128 stands for zero in the data rows.
Here are some points:
[111 110 137 122 133 145 124 120 134 135 136 114 144 126 112 121]
[122 108 159 144 128 115  89 137  56 110  90 127 145  66 133 160]
[122 104  61 144  77  76 205 175 181 158 211 136 191 199 151 129]
[175 124 127 144 145 138  99 128 109 108 109 149 133  84 132 137]
[ 45 174 145 157 104  58 115 127  73 125 107 101 105 147 204 109]
[131 114 129 122 112 120 139 167 142 128 142 131 124 125 138 130]
[ 88  82 146 126 137 181 143  69  87 138 152 102 200 128  74 119]
[130 101 124  97 180  71 140 181 102 113 230  44 128  81 255  72]
[171 106 129  95 133 112 124 159 116 105 121 134 129  57 140 127]
[207 109 128 122 139 123 105 109 110 100 127 143 133  40 142 152]
[104 112 148 127 102  96 161 192 142 141 155 127 166 138 115 156]
[106  87 134 193 102 142 102 123 115 124 120 135 117 158  96 160]
[133  94 111 146 128 140 111 165 102  96 139 119 129 104 147 110]
[132 122 109 138  73  73 160 178 135 152 131 130 132 131 141 140]
[119 153 140 255 146 245  87  35 144 114  78 168 156 167   2 223]
[133 118 113 121 171 125 127 155 122 123 135 101 132  87 179 131]
[ 80 208 116 128  84  99 238 190 169 163 138 126  79 141 157 144]
[125 147 114  89  89 111 126  80 120 155 103 166  98 154 121 109]
[114 129 153 151 131 102 142 158 104 128 120 134 148  98 111 186]
[144  97 130 117  98  93 162 144 127 155 136 144 146 145 139 161]
[131 144 174  67 157 183 171 160 226 146 189 124 111 134  72 103]
[141 113 100 123 154 134 134 141 154 133 179  78 149 169 162  86]
[126  79 128 168 117 134 118  89 107 118 106 135 158  91 143 175]
[134 137 138 186 139 183 115  88 132 132 105 130 143 147  73 151]
[144 177 148 135 153 169  68 135 109 108 104 109  64 140 106  72]
[134 111 145  72  40 104 136 179 106 103  88 204 108  63  32 178]
[123  95 142 155 131 144 105 107 118 126 140 121 133 128 118 141]
[161  83  86 109 164 152 121 145 166 127 211  75 171 193 187  56]
[115 191 160 170  97 157 120 100 111  98  86 179  65 122  77 112]
[ 80 111 106 212  83  90 148 216 112 121 142 135 159 133 160  78]
[153 166 133  45  12 129 139  53 138 161  91 207  55 185  81 108]
[123 126 106 107 103  52 143 135 106 147 102  98 107 119 154 135]
[162 158 106 119 170 169 131 134 143 135 146 115 129 134 137  95]
[122  91 140 100 101 143 151 145 151 135 155 138 134 126 130 109]
[ 66 177 155 165 133  84 129 127 111 118 112 122  98 151 183 106]
[155 137 126  94 159 175 117 114 147 123 130 136 117 131  92 100]
[114 165 105 153  90  63 134  95 109 163  85 124 122 170 165 160]
[126 133 109 176 105 117 155 186 124 112 129 121 151 131 158  97]
[120 128 110 132 121 122 132 149 126 115 134 122 125 126 142 119]
[115 156 153 127 144 153 150 150 149 127 118 154 144 138 104 153]
[137 131 109 143 118 115 132 149 120 117 136 104 133 124 154 118]
Here are 10 more points, each followed by its number:
[172 128 124  94 132 184 113 118 150 139 119 137 117 115  68  90] 0
[118 137 133 134 141 125 124 159 118 117 131 100 131 140 137 114] 1
[ 44  93 134 177  60  67 255 255 239 142 192  87 190 171  23 161] 2
[137 107 141 154 130 116 106 139  79  99  90 133 130  65 153 150] 3
[ 79  75 122 137 134 136 111  95 128 101 186 123 144 124 180 125] 4
[ 82 206 178 150  97 169 106  78 109 107  55 162  43 135  54 128] 5
[146  58 199  40  68 195 123 121 155 128 125 226 157 136   7 175] 6
[ 73  55 108 151  98 125  89  67  85 118  92 127 148 147 130 200] 7
[107 180 163 146  92 155 120 100 126 132  95 155  92 164  89 108] 8
[130 137  79 106 160 196 106 113 142 163 158 116 143 114  82  91] 9
Which three of these numbered points are nearest to each point below by angle, seen from the average point of the first points? Their numbers follow each, nearest first.
[100 108 113 123 142 166 113  97 128 136 135 116 172 138  97 126] > 9 7 0
[230  92  99 149 137 143  87 110 123 107  97 148 108  18 173 159] > 3 0 7
[102  86 136 146 121 121 123  90 133 113 114 140 146 129 125 176] > 7 4 6
[111 114 114 152  79  69 154 161 145 136 118 127 116 178 113 153] > 2 7 8
[ 73 106 109 142 146 111 133 124 124 107 168 111 151 102 183 117] > 4 1 7
[171  97 130  94 133 128 106 149 114  98 127 141 152  42 144 137] > 3 0 6
[132 166 150 149 134 121 137 102 115 132  55 146  86 118  91 163] > 5 8 3
[ 84  87 111 154 110 108 115  61 113 113  88 140 127 128 101 208] > 7 5 3
[115 127 131 129 122 107 153 164 155 136 134 116 146 136 107 157] > 2 6 1
[168 126 120  78 148 176  91 133 152 133 130 136 118 121  75 102] > 0 9 6
[225  60 124  84 152  97  78 118  90  78 123 154 141   9 177 151] > 3 4 0
[137 140 134 112  93 138 139  94 135 145 124 153 112 158 124 117] > 8 5 6
[ 63  90 127 154 129 107 159 128 143 112 178 132 152  93 177 137] > 4 2 7
[ 91 100 120 113 143 115 138 121 121 110 147 127 135 101 156 150] > 4 7 3
[102 108 138 130 147 154 135 104 142 136 150 104 155 115  98 116] > 9 4 0
[ 95 106 123 162 111 117 114  73 116 138 107 149 146 141 130 172] > 7 4 5
[207 129 111  77 170 190 102  78 195 169 136 144  77 137  46  56] > 0 9 6
[107  93 121 189 118 114 125  18  94 122  90 131 155 132 134 237] > 7 3 4
[131 133 122 143 130 130 127 157 129 125 137 119 135 128 149 124] > 1 4 3
[142  62  47  67 171 117 175 103 182 174 162  87 163 169 104 116] > 9 0 2
[169 124 127  82 171 207 110  97 166 151 123 121 102 124  49  73] > 0 9 6
[156 107 135 109 138 116 120 142 122 114 111 135 138  78 151 143] > 3 6 0
[174 103 121 106 140 114  95 134 106 110 123 154 142  60 146 146] > 3 0 6
[ 99 141 123 130 150 125 121 153  99 131 134  77 140 122 152 115] > 1 4 3
[118  89 153 106 104 155 131 122 145 145 137 164 145 138  85 147] > 6 0 7
[129 135 126 144  56  63 156 199 135 142 137 129 131 121 122 136] > 2 6 3
[113 102 133 112 154 154 121  98 127 137 144 104 154 123 112 125] > 9 4 0
[125  94 157  88 101 170 135 123 153 144 141 164 141 124  77 150] > 6 0 9
[170  98 128 111 151 126 101 136  98  99 129 143 138  30 150 148] > 3 4 0
[175 100 135 104 133 149 142 178 136 110 156 121 119  93 128 117] > 0 6 9
[135  97 194 103 101 149 143 122 158 126 143 150 142 133  65 132] > 6 0 2
[155 140 139 105 166 207 123  82 147 153 117 148 135  93 110 106] > 0 9 6
[134  77  91 107 167 144 160 136 194 130 221  66 155 186 178  97] > 4 9 1
[133 102 126 103  52 102 152 161 123 107  86 189 120  84  38 159] > 6 5 2
[142 131 105 109 113 139 139 133 118 138 155 126 115 137 163  83] > 9 0 4
[130 153 143 111  69 115 130  65 132 172  92 164  87 168 123 104] > 8 5 0
[128 155 107 151  21  44 234 195 148 139 126 118 120 129 154 169] > 2 3 8
[ 97 155 145 127 117 126 153 118 150 170 145 120 127 196 107 109] > 8 2 5
[113 146 124 157 141 114 123 173 112  90 125  76 116 163 143 120] > 1 2 3
[ 99 109 130 151 139 165 120 103 121 142 137 110 172 129 111 124] > 9 7 4
[114 130  66 130  69  71 192 183 184 168 190 138 156 138 170 120] > 2 4 9
[186  85 130  81 139 123 111 133 106  94 114 153 142  38 157 147] > 3 6 0
[173 145 135 149 163 126  49 110  81  80 104 135  87  71 171 151] > 3 5 7
[112 106 129 135 119 119 123  99 111 135 111 140 142 134 120 158] > 7 6 3
[156 117 146  92  45 114 137 160 125 107 111 182 117  51  57 159] > 6 0 3
[143 136 167 103 149 174 123 114 153 147 116 144 143 152  50 120] > 0 6 9
[118 153 143 152 120  82 136  83 123 134  48 137  79 145  83 182] > 5 8 7
[ 58  62 144 190  82 107 133   0  99 134  74 152 153 134 104 255] > 7 5 3
[ 98  79 121 173 187 161  82  77  84  83 129  93 159 104 169 126] > 4 7 3
[ 99 165 149 110  88 102 130 140 129 153 122 102 119 168 100 114] > 8 5 2
[133 127 142 107  80 116 135  97 126 153 118 156  88 154 118 107] > 8 5 6
[143 121 138 149 133 110 118 144  89 122 112 134 127  93 135 157] > 3 7 5
[193 104 131 130 115 135 120 152 123  85 123 154 110  57 163 143] > 3 0 6
[112 100 132 129 134 162 125 118 142 125 131 118 168 125 102 115] > 9 0 6
[132 153 122 122  80 123 127  87 135 143 107 179  97 147 113 122] > 8 5 6
[162 141 103  96 150 192 118 104 167 156 126 125 124 134  66  83] > 0 9 6
[134 136 108 132 101 103 166 155 157 148 164 146 146 143 162 125] > 2 4 9
[140 168 130 164  95 113 135 120 122 127  50 175 101 133  95 189] > 5 8 7
[140 120  67 149  84  65 205 161 181 167 200 160 171 156 182 113] > 2 4 9
[142 170 129 138 168 139  91 180 119  99 121  99 130 122 126  92] > 1 9 0
[126  75  60 111 177 162 141 132 169 123 228  51 165 201 186  50] > 4 9 1
[155 185 153 112 143 180  70 119 111  99  86 125  38 126  80  82] > 5 8 0
[133 139 100 133  91 105 170 148 158 149 166 136 159 153 163 139] > 2 4 9
[101 192 123 146  69  95 190 177 156 160 131 135 119 141 146 142] > 2 8 5
[212  93  76 129 108 115  49  42 112 121 102 173 124 113  38 157] > 0 6 7
